Which row each row swaps with, under one turn or mirror:
The rows were stretched afterwards, more along some directions than others.
J394: [  2  10  -1 -31   6   4   6  -2  11  -6  15  14  -5   3   5  11 -10]
J331: [ 15  12   4 -14  15 -26  17   6   8 -10   3  -1  -8  11   6  -1 -15]
J117: [  7  -3 -17   1 -27  -6 -38   4  36  -3  -8  30   8  -9 -31   8  15]
J263: [-16  -8  10  21  -7  19 -13   2 -12 -21 -12  -1  -5 -11  17 -11  -5]
J510: [-11  -1  13  28  -7   2 -20  -5  -7 -18 -24   0  -3  -3  -1  -7   4]
J736: [  7   2 -14  21 -17 -14 -34 -15  23 -15  -2   7   3   0 -22  -2  22]
J676: [ 11   5  -8 -37   6  -7  -2  -5  21  -6  -4  18   3   7  -1   5 -17]
J462: [ 20   1  -9  12 -27 -18 -32  -6  16 -11 -13  17   5 -15 -19   3  25]
J983: [ 10   9  -8 -27  17 -11   4  -4   8 -26   8  -7 -14  20  12   0 -26]
J847: [-26  22  23  -6 -12  22 -13 -28 -21 -28  11 -20  33  -9  19  25 -19]
J511: [ -7   4  -2 -23  18   3  35  18   2  16  25 -10  -1  16  13  13  -4]
J905: [  9  20   2 -16  15 -16   9  10   9   7  -1   5 -12  18  -2   4 -16]
J184: [ 18   6 -16  18 -15 -21 -39   9  32   6 -29  24 -11   4 -38  -2  19]
J118: [  9  -3 -20  14 -13  -7 -35  -5  32  -1  -8  23 -13  -5 -28  -6  24]
J770: [-26   3  12 -12  19   5  14  26   1   4  -7 -22  -1  -1  13  -8 -19]
J484: [ -2  12   4 -20  18 -11  17  -9   3 -11  26 -14  -9  14  14   0 -12]
J950: [-17  -6  10  15 -18  15 -16   1  -4 -16 -25  -3   6  -6  11  -5  -4]
J197: [-32  -5   9 -17  13  12  22  32   0  12   7 -23   4  -7  27  -6 -23]
J62: [-28  -7  12 -11  14  12  37  41  -5  19   3 -21   2  -4  26  -7 -20]
J474: [-33  -4   8 -18   7  12  19  40   6  11  -7 -22  13  -8  16   0 -19]
J673: [ -4  -8  16  28  -8  11  -9   2 -16   1 -12  -5   3  -7   5   0  13]
J355: [ -3  11   0 -19  15  -8  12   2  13   5  26   3  -4  12   3   4 -18]
J680: [ 11  23   6 -12   8 -18  14 -10   4   7   3  -3 -10  14   3   7  -6]
J214: [ 12  -3 -24  16 -12 -17 -35  -2  34  -4  -7  17  -6   1 -19   1  24]
J603: [-32  -9  -7 -15 -18   8 -20   0  14 -19 -10  -5 -13 -14  10 -13  -8]
J348: [ 17   9 -14  16 -20 -27 -33  -7  28  13 -17  15   0   5 -31  -2  21]
J753: [ 24  -3 -15  -4 -22  -8 -41 -13  33 -17 -31  28   0 -10 -31  10  17]
J215: [-30  -9   9 -19  13   9  32  35   9  13  -6 -17   3  -8  19 -14 -13]
J554: [ 21   0 -22   5 -13 -14 -47  -8  28 -24 -16   5  -1   6 -25   1   8]
J744: [ 31   1 -13  21 -12 -29 -39  -8  23 -12 -24  19  -8   0 -28  -8  25]
J892: [ -8  -3  19  21  -7  12 -14 -15 -21 -21 -19  -1  -1  -5  11   3   8]
J591: [ -2  -4  26  28 -12   5 -14 -16 -13 -13 -15   0  12  -6   1   3  14]
J604: [-28  16  12 -13  -9  23 -12 -24 -13 -23  17 -13  25  -9  28  12 -30]
J141: [-11  -5  13  28 -12  12 -15  -8 -15 -14 -11  -2   1 -11  12   1   6]
J82: [ 10  -3 -10  14 -11  -1 -13   2  11   9   1   7   5   5 -19  15  32]
J337: [ 17   0  -7  21 -10 -27 -17  11  25  12 -11  12  -8  10 -28   0  36]
J992: [-26 -10  -6  -9 -25  10 -30  -5  17 -22  -8  -3 -10 -20   7  -9  -9]
J68: [-29  -7  15 -10   9  13  11  34  -1   2   8 -23   6  -7  20  -8 -29]
J790: [  4  19  10  -4  14 -14  30  13   3  11  12  -6   5  18   5  12   4]
J392: [  5  11  -2 -17  19 -13  13   0  11  -3  23  -4  -7  15  13  11 -12]
J521: [-25   1  18 -19   6  16  12  22  -4   1  -5 -27   9  -2  22   1 -24]
J375: [  9  12   9 -19   1 -16  19  -2  -4 -11  16   1   1   0  16   7 -12]

J375 pairs with J462
J68 pairs with J263
J603 pairs with J847
J511 pairs with J82

